Each run below is a few steps of one of 6 hidden systems, one row a step.
K_742, path 1 (9 x 26):
50 -155 -327 -124 -362 -240 234 330 -101 246 137 142 -25 229 72 -64 -111 -37 -88 -64 -77 89 50 -142 202 38
-58 -344 -116 12 -76 -81 174 230 114 240 -27 272 35 133 78 -277 275 179 -91 -120 48 -62 171 -160 40 331
-18 -295 100 21 137 -340 -106 -85 187 86 -23 153 122 -3 35 -379 52 131 -51 -204 -123 142 -166 -356 106 153
-216 -28 -34 -107 -148 -185 73 -5 19 161 195 -33 286 -155 116 -2 110 -99 14 -203 12 132 -408 -382 160 67
-294 13 58 -116 -69 216 78 100 133 132 116 -50 240 -225 156 -136 419 -41 80 -110 192 -193 -178 -182 -247 189
-72 16 163 39 287 143 -265 -95 220 -37 38 -182 68 -187 -20 -367 119 -66 218 -58 -15 -106 -186 -129 -344 -42
-38 262 -129 62 -63 171 -238 -67 1 51 74 -354 72 -140 -99 -10 -159 -318 279 -79 -92 27 -323 -27 -46 -184
-39 316 -232 -14 -312 428 -119 182 -51 53 -25 -173 -20 -186 34 2 128 -174 153 -28 12 -178 101 242 -152 2
239 30 -12 105 34 146 -385 172 -24 -91 -84 -75 -304 -43 -50 -283 19 47 111 -67 -156 -66 276 308 -273 -63
K_124, path 2:
-299 -280 -109 318 -37 -161 78 62 -27 -268 188 256 186 -16 121 146 -252 75 -60 -132 34 317 -76 -192 284 -198
-76 97 211 -432 -177 -83 255 -108 -72 188 -151 144 196 37 3 280 236 128 -199 -14 14 -115 -113 -61 91 586
-197 -179 26 163 397 -22 39 -230 151 -289 196 160 132 -167 187 -253 257 89 -64 145 195 72 132 -359 -337 -256
-190 36 438 -202 72 -39 3 -10 29 46 47 -207 172 92 -237 299 -327 -90 213 -110 -101 -66 -639 8 12 239
28 402 -415 -51 -28 151 131 -455 -113 3 49 -131 130 -186 78 90 268 -298 -62 365 169 35 180 -245 -160 -256
-261 52 333 -133 -5 421 -92 336 199 -333 8 45 28 -3 -66 -107 -388 54 241 56 -69 -314 -56 329 -453 81
526 145 -278 -81 189 -232 -257 -324 -237 264 27 -315 -274 215 -256 -50 20 -241 157 156 -293 224 78 -119 -234 -33
-334 -36 -414 387 -343 421 47 338 -20 -272 86 153 81 47 37 199 -456 -73 162 -7 28 70 176 228 150 -198
380 100 14 -412 -136 -73 -144 -91 -90 238 -380 156 -178 175 -148 -98 192 192 -113 6 -317 -87 342 203 -119 687
K_907, path 3 (9 x 26):
8 51 352 -222 114 -12 -35 -57 -13 -287 -79 141 -42 114 -104 121 -288 147 -44 137 -145 -76 48 189 -212 177
99 -3 -137 24 155 -172 86 -200 -228 -158 187 18 -68 185 -44 250 -167 -78 -28 259 -41 251 104 -123 -145 -222
-239 -53 -47 112 -41 261 250 5 0 -94 -82 138 125 201 -117 379 -216 46 24 143 92 -73 63 135 74 193
122 89 -4 -183 130 -89 -31 -365 24 -134 -210 239 33 69 -59 -71 -61 117 -143 239 -151 48 276 -81 -149 212
-156 -180 41 63 86 -134 50 71 -13 -317 203 163 58 173 -13 66 -466 28 55 77 -86 175 -68 -90 -88 -184
-80 8 -160 -170 -81 -12 288 -129 -124 164 29 91 156 245 -84 328 27 -44 -10 156 -7 44 -13 -164 -27 350
-225 -40 -138 121 97 224 -2 -164 160 -312 -75 319 180 -57 92 -155 -38 104 -17 160 19 27 284 -91 -200 65
-19 -76 239 -244 132 -168 -72 -47 25 -67 50 44 78 186 -164 0 -359 12 149 9 -258 95 -267 -125 -211 249
-160 105 -415 25 -145 47 129 -159 -166 -78 212 54 191 -26 96 230 6 -174 36 143 30 250 65 -287 -93 -103
K_907, path 4, 9 rows:
239 -111 -284 185 59 -262 -22 -115 -197 179 78 -77 -149 186 -60 63 76 -77 -43 4 -63 237 97 -133 145 -119
-229 -146 -8 219 -171 129 113 161 59 -20 -130 187 110 -3 31 120 -29 131 -98 -169 104 -72 23 138 340 138
178 -49 191 -255 71 -306 -76 -126 -10 30 -106 160 -43 -44 43 -206 228 188 -215 -31 -100 12 112 -108 -66 236
-189 -271 88 222 144 -161 40 139 -8 -170 325 12 20 -23 115 -2 -46 19 6 -100 121 135 -174 -170 -11 -338
-126 53 121 -140 -22 59 229 -89 -13 287 -51 -104 165 37 -72 251 285 -47 -26 -18 156 -175 -240 -82 70 338
-94 155 15 44 110 163 -97 -205 166 -262 -59 65 78 -316 165 -291 167 13 -91 119 122 -111 183 -60 -197 -220
23 24 352 -214 91 -64 -35 156 29 22 109 -236 -59 112 -172 9 -318 -94 179 -31 -104 -148 -389 84 -171 -32
89 272 -450 55 -135 99 123 -171 -166 145 72 -177 -5 -43 30 144 158 -268 -16 203 110 40 126 -109 11 -244
-113 21 79 72 -101 386 -43 253 183 -79 -233 73 -39 35 -89 -115 -211 74 82 -17 1 -319 129 380 -36 140
K_124, path 5:
155 203 -17 -256 -241 -343 21 -6 -198 -157 116 53 -72 -91 110 39 -233 -63 -230 48 -114 153 -1 -18 161 -309
-76 -152 11 -114 -87 60 358 368 -93 43 189 97 -106 216 63 144 72 65 -70 128 176 -190 160 92 -176 -3
121 -208 19 177 359 -18 47 -167 191 173 -188 7 -76 257 -188 -204 29 68 -15 131 32 -151 98 -53 -4 95
-26 18 -6 43 -62 -204 -25 -126 103 -100 -72 76 108 -26 -39 -127 -396 -43 -80 -49 -114 108 -163 -104 344 -180
-26 132 -40 -390 -330 -139 242 139 -92 82 85 101 62 -8 136 41 24 -28 -177 58 9 -58 -3 -85 12 75
-91 -221 -13 37 186 60 148 136 139 47 113 77 -3 115 47 -251 167 44 29 105 140 -156 113 -143 -300 -3
-3 -71 66 67 136 -56 -70 -105 153 153 -82 -127 67 113 -190 -121 -199 -82 134 -63 -91 -20 -306 -107 124 78
-53 247 -249 -106 -276 6 51 -107 -4 24 -5 -4 165 -173 96 -49 -35 -173 -64 30 -10 39 -41 -147 142 -106
-111 15 72 -217 -129 145 27 285 69 -32 64 76 17 -39 88 -187 69 46 45 -7 -1 -186 50 52 -310 127
K_220, path 6 (9 x 26):
227 -110 24 151 225 -226 123 -242 -155 240 -96 -131 -139 312 -227 313 41 -8 -101 83 31 71 -32 15 266 59
-238 19 48 189 -3 47 189 -207 33 -275 -116 244 167 -130 103 219 -26 123 -264 86 206 6 121 28 317 -107
32 -74 467 -381 120 -313 165 6 0 -73 0 149 -22 132 -7 26 -81 193 -205 88 -39 -105 -104 -20 -114 186
-60 -141 -68 166 273 -151 221 -102 -47 -90 306 -46 3 102 46 85 0 -91 -35 217 207 95 -34 -264 -107 -433
-257 42 153 -57 6 217 277 -21 166 48 -112 -16 196 181 -181 202 -293 -45 86 153 96 -266 -224 62 62 172
101 236 -90 -269 76 -66 86 -310 109 -101 -53 84 51 -76 59 -303 -2 -82 -160 356 -7 -95 187 -209 -212 -160
-147 -101 54 -42 -47 11 -12 315 40 -239 216 51 -3 162 -50 -62 -571 -53 183 26 -134 25 -143 38 -184 -184
189 133 -424 -175 -151 -28 196 -72 -62 382 -24 -97 -15 263 -126 -27 -6 -222 42 230 -74 -49 85 -158 -20 101
-199 -77 -257 226 -92 280 -75 60 174 -273 -112 310 104 -22 74 -234 -226 79 37 49 -53 14 316 57 -34 5
K_685, path 7, 9 rows:
310 85 -48 -125 -150 -238 -75 -44 177 347 -349 -66 -84 105 -167 -388 -216 -60 -93 -81 -213 -143 -74 31 437 90
-10 -53 -333 42 -306 -175 140 223 51 7 87 203 -13 -146 284 -400 60 -8 -251 -26 103 14 248 -149 227 -368
11 -348 157 -123 -106 -231 105 498 108 386 96 -4 -86 173 -5 -293 123 91 7 -268 1 -180 -216 -55 66 194
79 -120 -267 287 173 -163 19 -267 122 295 -28 -91 45 -99 57 -311 406 -80 -114 -44 182 47 0 -371 230 -161
-313 -4 222 -64 -257 -14 25 223 220 71 -2 -16 269 -272 113 -183 -42 -20 -3 -348 60 -132 -478 -89 332 46
156 238 -65 -246 -68 -48 19 -86 -34 323 69 -254 -26 -239 124 -210 578 -144 -82 12 150 -166 -31 -186 -157 -76
-299 -119 121 313 110 247 -61 280 217 -81 207 -198 59 -187 55 -213 5 -98 204 -166 226 -201 -284 17 -95 -349
254 345 -5 -115 -79 70 -151 -123 -9 411 -199 -451 -110 -48 -211 -56 116 -268 105 -46 -60 -218 -229 125 119 32
-110 156 -202 295 -169 324 -101 153 104 -208 -15 -29 -52 -317 186 -238 32 -86 -31 -12 172 -141 233 203 43 -473
K_685, path 8 (9 x 26):
10 103 -259 -74 -105 27 -21 -145 -24 39 -31 110 88 -111 108 -126 263 -19 -64 52 -15 64 213 -181 -106 119
-161 -165 138 -5 4 -1 -118 234 57 -128 174 65 58 -24 42 -131 -87 63 144 -183 -87 56 -153 -60 -188 66
127 92 -196 4 13 -42 -67 -183 -144 212 39 -175 1 42 -88 113 165 -155 87 4 -69 134 -62 -149 -35 97
-299 3 -86 186 -96 296 -69 68 60 -170 14 93 172 -167 88 46 31 13 91 -114 52 3 19 44 -24 66
178 119 151 -216 6 -54 -248 -30 -91 51 -54 -111 -98 -40 -70 -50 118 7 60 -94 -185 13 -50 62 -204 225
-63 -18 -199 293 52 76 -98 -20 -136 -198 194 -39 -31 -64 66 123 4 -82 76 0 49 188 89 -13 -65 -302
-27 27 121 -53 -153 127 -56 146 -90 106 -110 -56 -13 82 -130 240 -43 23 92 -157 -94 -80 -128 247 55 343
124 70 -112 157 138 34 -161 -237 -82 -165 -64 64 -105 -135 68 -50 257 67 -111 84 22 97 343 17 -118 -91
-82 -127 289 26 -26 -120 -92 231 -79 -166 110 14 -44 53 -42 158 -296 77 49 -209 -113 81 -238 159 86 -12
K_651, path 9:
-162 -146 -83 119 32 120 -21 33 10 -103 32 207 80 -82 133 -56 281 138 -34 -54 63 48 212 -64 -150 156
-75 -120 284 -20 160 -77 -148 -31 -30 -61 70 -21 49 -9 -49 85 62 83 97 -167 -87 100 -245 -53 -135 226
-66 143 -152 116 -17 54 -55 -212 -136 -35 115 -116 122 -170 50 219 184 -141 48 -35 49 179 -90 -127 12 -93
-223 133 107 -57 -66 340 12 54 22 -134 -27 32 109 -146 50 133 148 24 54 14 104 -177 44 161 -208 152
174 66 159 -37 307 -4 -222 -224 -35 -114 -16 -109 -125 7 -106 -53 47 8 78 107 -96 9 48 15 -321 -7
-52 132 -22 163 -34 109 -106 7 -107 -178 76 -148 -27 -28 -81 236 -280 -141 117 -20 -40 79 -122 160 83 -246
124 218 -133 -82 -159 163 35 -69 -129 31 -185 26 -78 53 -60 181 74 -5 -74 131 -31 -104 270 219 1 168
61 -160 120 125 194 -57 -130 32 28 -289 -39 180 -164 64 -4 -135 -166 179 -63 54 -73 44 263 136 -143 -96
111 -62 91 -34 -48 -254 -7 20 -228 19 48 -34 -89 194 -129 318 -239 -2 -5 -90 -166 200 -164 78 183 72
K_651, path 10, 9 rows:
-98 27 -123 42 -163 154 -142 -170 -97 -277 -262 426 123 -71 64 170 71 261 -130 -65 -166 193 403 129 40 468
-40 -223 223 -69 133 -236 -249 -4 -221 -405 184 302 -19 15 80 164 -43 264 2 -133 -260 402 101 -50 -313 225
-194 -113 -128 172 34 -11 17 -107 -355 -123 300 16 124 104 -15 672 71 -34 138 -80 -21 431 -112 -131 -56 156
-334 80 -50 121 32 384 83 -318 -56 -215 -114 209 295 -128 59 425 294 106 -16 77 152 67 169 -9 -108 377
-142 86 407 -181 300 39 -223 -336 -14 -465 -2 148 147 -182 1 117 -3 155 35 90 -112 117 -23 -41 -458 213
-82 230 -3 -46 98 43 -93 -225 -289 -311 288 -176 62 -16 -61 483 -218 -212 198 153 -92 286 -181 -56 -304 -177
-166 300 -252 43 -72 535 110 -177 -112 -186 -91 12 94 59 -91 473 -51 -119 129 316 87 -71 266 213 -223 130
65 108 172 -57 270 183 -229 -301 66 -401 -253 188 -62 90 -175 -18 -284 147 31 254 -219 -23 318 216 -358 186
137 95 -4 -28 -2 -191 -220 -121 -260 -352 100 29 -116 161 -140 280 -615 -67 84 69 -367 377 -21 99 -36 -142
K_220, path 11, 9 rows:
-127 82 -110 43 -61 278 -172 -71 36 -86 -101 95 126 -135 25 -48 135 28 108 -57 -60 10 112 29 -162 259
92 57 58 -94 3 -53 -319 -44 -111 -81 25 -34 -37 -89 -7 -56 46 18 107 -123 -213 159 -24 -7 -220 146
-45 38 -158 126 -109 99 -130 64 -216 -11 161 -99 -5 -58 29 249 136 -88 130 -129 -32 180 -27 36 -69 15
-17 66 -1 45 -29 236 -97 -18 -82 16 -119 2 -11 -32 -49 187 240 50 55 -49 -6 -53 115 171 -95 300
121 56 106 77 153 -28 -287 -181 -121 -190 -39 0 -100 -134 -4 40 142 84 -14 -52 -92 133 117 79 -114 2
3 28 123 54 -48 -54 -92 46 -245 -85 109 -99 -58 -24 -36 369 -16 -7 29 -141 -55 154 -135 142 69 -1
19 79 -8 23 -2 108 98 -71 -164 13 -23 -16 -44 -10 6 296 287 18 -94 73 141 -54 163 113 -25 85
19 -45 262 106 228 31 -109 -105 -18 -251 -62 56 -99 -12 -48 106 4 153 -55 44 23 -15 117 186 -117 -5
126 78 165 -40 90 -215 4 -162 -184 -50 60 -127 -84 49 -83 273 -93 -46 -67 30 -34 113 -138 33 98 -117
K_742, path 12:
6 99 -403 187 -284 32 165 -42 43 120 -158 121 26 -177 191 -172 251 -28 -299 27 210 -82 321 -32 415 -218
51 -199 465 -270 -82 -258 -26 456 151 -26 -36 163 -139 31 62 -352 -149 253 -139 -197 -93 -222 -89 174 1 104
298 -159 -212 107 200 -451 99 -164 -92 370 163 -200 -149 167 -36 -135 220 -153 -95 58 63 150 -79 -371 154 -283
-414 -171 78 209 -230 200 242 315 217 126 -78 57 268 -41 42 45 -42 41 1 -255 243 -229 -284 54 442 108
236 205 175 -416 57 -197 -42 -264 163 207 -201 -29 1 -209 74 -476 405 37 -231 70 -3 -245 41 -184 -119 133
-198 -230 68 284 137 -128 -32 266 149 -165 367 -110 5 -100 106 -277 -248 -97 103 -131 117 48 -306 -180 26 -610
63 245 -18 -304 -195 151 155 43 12 559 -117 -365 51 126 -229 105 88 -271 154 -15 20 -333 -346 36 69 331
-91 48 -287 345 -2 308 -94 -17 264 -104 -109 74 19 -349 235 -539 291 -14 -85 50 235 -181 386 -4 -38 -360
200 21 405 -307 -53 -244 -311 311 90 44 -33 -173 -178 96 -182 -288 -502 -18 168 -226 -365 -123 -377 215 -32 36

Which system made each of these runs?
path 13:
132 6 39 -63 -17 -103 -124 28 -179 31 84 -22 -114 -130 106 -6 403 67 -79 -115 5 67 106 -5 -133 59
-147 -197 115 314 129 108 -58 147 -30 -62 106 -62 -37 -19 -4 147 128 63 79 -178 122 4 -88 114 13 -64
 => K_124
path 14 (2 x 26):
169 -55 227 -22 157 20 -36 -19 -21 168 -197 -59 -171 145 -160 51 187 128 -42 -5 -12 -181 81 206 -36 281
60 -95 -57 327 179 -145 -114 -160 -10 -178 27 17 -69 -59 23 -72 -61 8 -100 -12 42 167 80 -50 178 -356
 => K_124
path 15:
85 43 91 -16 71 65 -70 69 -304 -124 163 -115 -182 117 -72 396 44 -8 94 58 -40 73 57 200 -294 14
-32 -44 -14 297 189 220 -77 -127 -113 -182 -79 5 -82 130 -151 353 -43 46 66 85 20 63 171 228 -40 46
 => K_685
path 16, 2 rows:
11 -37 77 151 35 154 -43 118 -15 -65 -77 -40 -127 133 -135 140 -162 31 75 -7 -14 -94 35 296 42 13
216 81 -36 43 25 -73 -83 -145 -80 -37 -183 28 -158 52 -86 13 -26 49 -134 80 -88 16 237 151 113 -19
 => K_685
path 17 (2 x 26):
-168 -97 -21 -123 -29 -30 219 234 -154 -44 387 -14 37 122 83 213 -10 -78 91 96 87 56 -90 -144 -332 -93
-122 -73 -69 118 199 315 79 -98 107 104 -87 -7 89 178 -151 54 118 -11 159 134 73 -145 66 -22 -234 300
 => K_742
path 18:
321 1 -124 -129 41 -325 -211 6 -94 -8 127 -7 -226 -49 109 -401 131 0 -89 13 -167 136 211 -162 -218 -215
-201 -276 -47 228 -155 60 109 484 -53 91 213 -44 -24 219 -50 191 -203 -28 176 -206 33 -5 -204 113 139 -30
 => K_124
path 19 (2 x 26):
-8 -13 -37 65 -20 -76 -199 -177 35 -42 -161 113 111 -58 -47 -76 -78 59 9 -139 -191 162 -25 -60 166 210
-102 18 -40 -100 -194 -126 -34 32 -152 -103 123 138 105 -138 157 88 82 35 -68 -128 -64 197 -5 -112 2 84
 => K_124
path 20 (2 x 26):
31 -16 502 -226 -44 -270 -197 258 11 -202 89 -12 -96 -154 56 -163 -240 111 -55 -243 -145 -38 -275 148 -7 -120
130 0 -153 -16 -41 -168 174 82 -306 222 317 -222 -133 60 75 265 341 -158 -42 27 160 87 -18 -129 -72 -215
 => K_907
path 21, 2 rows:
-99 -218 -175 89 -124 -41 -25 209 -12 -18 81 211 40 28 115 -133 64 88 -4 -139 -45 130 140 -97 -20 110
-78 -208 38 11 1 -92 -56 82 -34 132 42 64 75 70 -14 15 151 85 67 -190 -78 99 -121 -127 -27 330
 => K_651
path 22, 2 rows:
-200 -56 -149 218 -50 371 -64 217 31 -69 64 1 32 27 -16 47 -20 -32 215 -44 34 -56 75 141 -172 51
194 123 -23 -71 36 -8 -264 -211 -45 100 -179 -74 -48 26 -166 -51 15 -20 86 -48 -246 69 10 35 -54 286
 => K_907
path 23:
-31 189 -85 -63 6 200 -42 -243 -56 -123 -113 76 80 -63 -21 134 109 1 -6 149 -34 12 199 30 -193 196
-32 -53 121 17 156 34 -212 -7 -57 -292 87 83 -35 19 -30 18 -143 80 100 15 -143 129 54 45 -307 24
 => K_124
path 24 (2 x 26):
-139 83 -241 98 -173 356 16 145 35 -153 -12 131 3 -148 164 -135 132 13 -5 74 115 -127 363 132 -178 -75
146 -131 328 -100 221 -64 -213 90 25 12 -73 -40 -174 191 -203 -94 -92 136 123 -75 -208 -70 -54 158 -260 283
 => K_651
path 25, 2 rows:
99 123 -167 249 220 228 -144 -227 -125 -77 -16 -199 -97 125 -201 263 -95 -153 186 161 -32 67 80 132 -139 -101
-52 170 -25 41 -169 259 -134 16 -39 -235 -200 93 -3 4 -103 184 -309 25 46 8 -147 -19 119 338 79 123
 => K_685
